In the rows, zero is written as 128.
Z: 3 groups of rows, each row roughly a mix of its group's hidden directions:
Z (104 x 10):
[[193 125 113  83 134 160 171 108 130 143]
 [186 132 104 114 118 142 125 100 193 150]
 [119 124  95  50 136 152 158 136  96 122]
 [133  96 140 133 112 163  66 147 102  79]
 [ 88  99 128  67 151 100 124 144  84 110]
 [ 98 147 163 106 184  85 156 125 162 138]
 [ 54  93 137 118 126 122 163  98 135  98]
 [115 111  99 114 188  89 119  92  92 102]
 [112 174 135 106 177 150 107 171 131 172]
 [124 134 156 136 162 142 191  84 170 129]
 [163  76 147  79 134  99  86 146 130 148]
 [ 96 179  85 150 123 140 157 145  76 128]
 [160 164 159  76 121 136 179 120 123 161]
 [129 116 110 113 111  85 143 100 113  51]
 [178  93 121 153  90 155 144 108 164 166]
 [165 128 162 169 129 113 112 190 124  91]
 [154  87 150 150 158 100 106  91 163  84]
 [103 177 108 152 133 148 138 195 106 149]
 [ 83  94 140  89 148 131 110 142  84  80]
 [136 180 120 131 147 119  78 181  92 116]
 [140  73  96 104  82 109 111 141 101 168]
 [125 118 150 148 117 182  90  83 129 179]
 [194 145 103 154 132 154  98 112 122 174]
 [115 117 141 169 196 117  94 127 126  85]
 [105  88 128  94 141  93 103 182 166 115]
 [157 123  97  67 124 115  97 140  76 106]
 [159 150 136 108 129 128 213 111 122 152]
 [128 120 125  93 167 141 130 194 178 135]
 [128 114 176 135 170 174 157  97 149  92]
 [132 143 144 129 106 137 218 145 150 132]
 [203 107 117 115 165 134 158 116 147 100]
 [135 101  95 127  95 177  68 140 107 148]
 [143 113 113 150  76  52 139 129 113 126]
 [ 73 109  94 117 158 183 145  96 138 127]
 [119  67 145 110  93  99  87 113 167 118]
 [133 134 162  92 117 205 130 125 121 165]
 [104 101 165 116 130 119  75 124 156  70]
 [130 142 129  47 132 131 117  86 162 135]
 [172 162  82  94 153  93  89 121 121 141]
 [151 145 126 130  89 145 113  69 121 188]
 [140 103 147 132  94 113 113  46 105 136]
 [136 153 103 122 102 142 169 143  53 143]
 [ 59  90 146 141 104 121  82 106 131 118]
 [ 83 124  94 166  99  84 118 111 174 123]
 [ 99 183 151 156 144  94 113 131 182 113]
 [134  93 135 183  81 143 124 119 169 165]
 [158 147  64  95 182 128 112 118 112 128]
 [ 93 105  94 104 147 142 156 172 118  72]
 [114 150 147 117 130 200 186 110 129 131]
 [ 73 152 120 161 107 116  80 165 115 100]
 [186 111 107 165 144 128 120 179 143 165]
 [139  93 100 132  54 139 160 148 143 152]
 [ 80 191 112 150 138 134 128 142 102  83]
 [112 162 154 164 153 124 109  91  63 128]
 [182 155 107 106 113 147  89 113 115  74]
 [122 111 177 133 168 133 172  98 179 139]
 [121  80 129 155  93 173 162  82 146 119]
 [104 149 141  87 201 160 128 101 135 122]
 [169 130 161 132 140 128  53 161 143 115]
 [154 163 118 136 139 128  75 115 174 179]
 [108 101 173 154 125 125 107  94  69 161]
 [ 76 129 155 100 167  79 106 164 124 122]
 [115 165 120 201 121 164 162 133 131 152]
 [140  80 130 122 135  76  83 126 175 106]
 [211 108 102 137 124 142 146 125 158 152]
 [124 131 160 165  68 123 102 105 157 171]
 [159 130  96  75 145 124  92 101  80 151]
 [124 112 156 136  91 171 130  80 143 184]
 [ 88 135 122 190  89 123 147 124 116  79]
 [127 132 117 152  85 177 152 137 184 162]
 [ 86 121 106 127 109  85 164  67 141 147]
 [129 189 144 149 156  93  94 170 149 143]
 [165  57 124 115  90 114 158 118 100 127]
 [180 139  82 135 113 169 102 123 124 175]
 [ 80  94 105 155 152 189 116 139 138 101]
 [147  76 124 103 103 160  87 124  96  85]
 [168 165  88 116 156 134 120  83 137 175]
 [150 146 132 167  73 105 111 106 159 176]
 [146 117 129 154 143 110  39 131 112 119]
 [143  92 115  82  91 116 108  83 144  84]
 [106 107  96 160 138 152  58  95 133 143]
 [ 82  99 172 102 118 136 130 113  71 155]
 [138 156 134 179 126 156  86 125 184 155]
 [ 64  95 154 108 164 136 163 121 108 102]
 [175 112 137 188 132 145 117 126 115 185]
 [188 104 112 160 121 129 109 146 156 183]
 [165  77 124  68 140 105 132 153 101 145]
 [152  87 109  95  95 113 128 117 196 115]
 [150  88 146  55 147  95 110 116 135 116]
 [112 106 158 135 119  97 108  68  73 114]
 [ 82 126 171 142 160  81 114  82 140 114]
 [ 82  97 161 158  80 109 139 158 141  96]
 [114 158 104 133 155 145 192 136  81 157]
 [142  94 127  90 104 104 138  69 145  83]
 [134  77 127 165  71 147 106 119  92 151]
 [ 63 115 122 106 135 127 178  94 117  93]
 [126 112 169 173 129 114 201 134 125 106]
 [135 121 107 127 129 117 178 159  75  74]
 [109  93 142 155  85 114 102 134  91 185]
 [105 113 113  84 130 128  98 144  70  78]
 [107 133 151 100 123 171 169  77 132 172]
 [128 144 107 158 123  85 199 105 159 134]
 [182 133  89 155 120 171 133 110 122 177]
 [ 82 139 134 126 166  85  90 170 123  94]]

one row of each group, then the others: which group is each in?
[102  90 131 141  80  78 149 156 111  92] => <29>
[151 137 131 187  99 129  93 160 153 175] => <85>
[ 91 124 131 155 142 127 152 157 155  54] => <123>

[140 127 128 182 100  94  86  72 122 129] => <123>
[159 122  70 158 110 171 137 107 128 172] => <29>
[123 110 128 136  50 164 117 172 138 139] => <29>
[102 130 152 139 131 110 134  79  67  82] => <123>
[101 113 104 166  90 166 104 156  77 115] => <85>
[120  88 138 198 124 162  85 116 120 132] => <29>
[100 121  77 105  94 101 118 155  72 143] => <85>
[ 77  95 136 183 145 124  92 128 144  91] => <29>
[ 70 168 131 167 150 123 179 133 136 146] => <85>
